In the data rows, the value 50 means zero.
Some points, each followed by its number:
tensor([44, 45, 49, 47, 49, 38, 52, 45, 40, 63, 48, 49]) 0
tensor([80, 69, 74, 70, 36, 76, 60, 42, 76, 14, 36, 86]) 1
tensor([82, 68, 99, 82, 36, 76, 62, 40, 80, 24, 38, 83]) 2
tensor([54, 57, 49, 43, 50, 42, 54, 51, 44, 41, 39, 48]) 3
tensor([68, 52, 45, 55, 53, 53, 64, 48, 51, 45, 39, 50]) 4
tensor([52, 49, 51, 40, 60, 36, 58, 48, 37, 58, 42, 40]) 5
tensor([43, 44, 46, 45, 40, 40, 45, 42, 41, 71, 53, 47]) 6
tensor([50, 40, 47, 44, 79, 36, 40, 83, 46, 68, 67, 39]) 7
tensor([51, 74, 48, 49, 45, 62, 60, 45, 43, 36, 31, 51]) 8
tensor([43, 68, 46, 34, 41, 41, 51, 45, 41, 37, 51, 42]) 9
tensor([47, 48, 33, 52, 38, 62, 33, 48, 68, 51, 75, 63]) 10
tensor([46, 42, 47, 34, 67, 35, 50, 61, 33, 73, 57, 32]) 11
tensor([51, 46, 62, 48, 64, 42, 66, 47, 41, 63, 43, 48]) 12
tensor([46, 47, 44, 37, 44, 42, 39, 37, 37, 55, 57, 38]) 13
tensor([43, 45, 50, 37, 45, 36, 35, 55, 39, 68, 80, 37]) 14
tensor([51, 61, 23, 87, 49, 74, 45, 59, 89, 48, 46, 73]) 15
tensor([41, 63, 47, 40, 37, 49, 41, 48, 56, 36, 61, 43]) 16
tensor([50, 41, 53, 46, 38, 48, 52, 46, 50, 52, 41, 55]) 17
tensor([41, 57, 47, 38, 51, 41, 41, 50, 39, 62, 71, 31]) 18
tensor([55, 92, 65, 62, 31, 72, 46, 49, 66, 21, 41, 59]) 19
tensor([46, 43, 61, 43, 42, 51, 57, 43, 40, 48, 54, 58]) 20
tensor([39, 49, 55, 42, 39, 44, 55, 42, 39, 58, 54, 47]) 21
tensor([38, 41, 40, 37, 35, 36, 30, 40, 45, 62, 84, 35]) 22
tensor([51, 40, 50, 43, 38, 54, 44, 45, 46, 43, 44, 47]) 23
tensor([42, 48, 54, 46, 46, 32, 49, 51, 37, 65, 53, 40]) 24
tensor([42, 47, 36, 41, 40, 37, 29, 39, 43, 53, 89, 40]) 25
tensor([38, 30, 50, 42, 64, 37, 42, 88, 37, 38, 75, 37]) 26
tensor([60, 70, 64, 58, 38, 73, 46, 38, 70, 23, 33, 73]) 27
tensor([79, 76, 97, 95, 51, 77, 66, 56, 89, 33, 33, 75]) 28
tensor([58, 53, 53, 42, 42, 53, 56, 44, 39, 39, 41, 44]) 29
tensor([63, 57, 52, 54, 46, 65, 65, 36, 55, 35, 37, 56]) 30
tensor([42, 41, 47, 36, 33, 43, 30, 42, 41, 58, 87, 43]) 31
tensor([45, 68, 45, 43, 45, 41, 47, 44, 41, 36, 43, 37]) 32
Which two points above are nearest to each new point by angle? Their numbers follow each, nearest first.
tensor([44, 49, 15, 46, 40, 56, 44, 48, 50, 53, 52, 57]) 10 15
tensor([46, 44, 51, 38, 78, 35, 62, 60, 45, 82, 52, 33]) 11 5
tensor([25, 93, 49, 43, 44, 57, 65, 36, 46, 32, 24, 50]) 8 32
tensor([70, 55, 54, 49, 67, 44, 65, 49, 40, 48, 33, 45]) 4 5
tensor([55, 48, 31, 58, 44, 66, 48, 47, 64, 50, 46, 60]) 15 10
tensor([34, 72, 48, 46, 53, 35, 53, 46, 41, 42, 35, 33]) 32 9
tensor([51, 50, 54, 42, 42, 43, 40, 48, 47, 45, 47, 47]) 23 13
tensor([43, 52, 49, 46, 44, 37, 45, 48, 45, 54, 43, 41]) 24 0
tensor([42, 49, 39, 51, 44, 56, 42, 39, 54, 47, 54, 50]) 10 25
tensor([43, 43, 49, 41, 72, 34, 55, 61, 31, 66, 48, 32]) 11 5
tensor([49, 45, 41, 38, 35, 43, 45, 41, 43, 56, 52, 44]) 13 6
tensor([57, 66, 42, 61, 54, 59, 55, 49, 46, 32, 32, 42]) 8 4
tensor([46, 47, 16, 48, 36, 61, 35, 40, 60, 47, 61, 65]) 10 15
tensor([46, 53, 35, 54, 40, 76, 28, 44, 76, 43, 63, 63]) 10 15
tensor([49, 46, 58, 48, 45, 53, 41, 42, 45, 49, 45, 54]) 23 17
tensor([44, 48, 52, 47, 47, 57, 43, 45, 43, 47, 45, 65]) 20 27
tensor([25, 19, 43, 59, 80, 49, 62, 64, 45, 40, 33, 42]) 26 7
tensor([44, 42, 51, 49, 42, 52, 48, 41, 52, 53, 48, 62]) 17 20
